[[-13   8  39  -4  24]
 [ -3   1  25  14  -2]
 [-19  -2  29   6   5]
 [ -9   3  30  -4  12]
 [ -9   1  32   7  13]
 [-15   2  37  -2  10]
 [-12  10  43  -3  18]]
:
[[-12 -15  -9  -9 -19  -3 -13]
 [ 10   2   1   3  -2   1   8]
 [ 43  37  32  30  29  25  39]
 [ -3  -2   7  -4   6  14  -4]
 [ 18  10  13  12   5  -2  24]]

[[  1  21 -30 -12  -8]
 [ 24   1 -14 -25 -22]
 [-18   8  40 -10  -6]
 [  0   3  29 -19 -16]
 [ 20  -5  -9  17  13]
 [  3   5   8 -16 -12]]
:
[[  3  20   0 -18  24   1]
 [  5  -5   3   8   1  21]
 [  8  -9  29  40 -14 -30]
 [-16  17 -19 -10 -25 -12]
 [-12  13 -16  -6 -22  -8]]

[[ -3 -16 -16 -34  15   1  -5]
 [ -2 -12 -12 -25  11   1  -4]
 [ -4 -24 -24 -51  23   2  -8]]
:
[[ -4  -2  -3]
 [-24 -12 -16]
 [-24 -12 -16]
 [-51 -25 -34]
 [ 23  11  15]
 [  2   1   1]
 [ -8  -4  -5]]

[[43 12 -3]
 [10 -5 18]]
:
[[10 43]
 [-5 12]
 [18 -3]]

[[-28   5  34 -12  20   0  21 -17  44  17 -33 -19   8   1]
 [ -5   1 -17  22 -10  -8  21 -19  13  -6   3   7   4  13]
 [-20  -1 -19   4  -1  18  -1  -3  25  -9   0  47  10 -15]
 [  4   3  16 -39  -4  43  -4  -4  -9  26  -8  -5   4   1]
 [-24  -2  -2  -8  -7  10 -14  29   5  -3  26 -13 -18 -22]]
:
[[-24   4 -20  -5 -28]
 [ -2   3  -1   1   5]
 [ -2  16 -19 -17  34]
 [ -8 -39   4  22 -12]
 [ -7  -4  -1 -10  20]
 [ 10  43  18  -8   0]
 [-14  -4  -1  21  21]
 [ 29  -4  -3 -19 -17]
 [  5  -9  25  13  44]
 [ -3  26  -9  -6  17]
 [ 26  -8   0   3 -33]
 [-13  -5  47   7 -19]
 [-18   4  10   4   8]
 [-22   1 -15  13   1]]

[[ 22 -35  31  -2  -3  -1  42  34  16]
 [-13   0  -7  33 -20  -1   2  -5  17]
 [  1   0   1   0   2   0   1  -1   0]]
:
[[  1 -13  22]
 [  0   0 -35]
 [  1  -7  31]
 [  0  33  -2]
 [  2 -20  -3]
 [  0  -1  -1]
 [  1   2  42]
 [ -1  -5  34]
 [  0  17  16]]
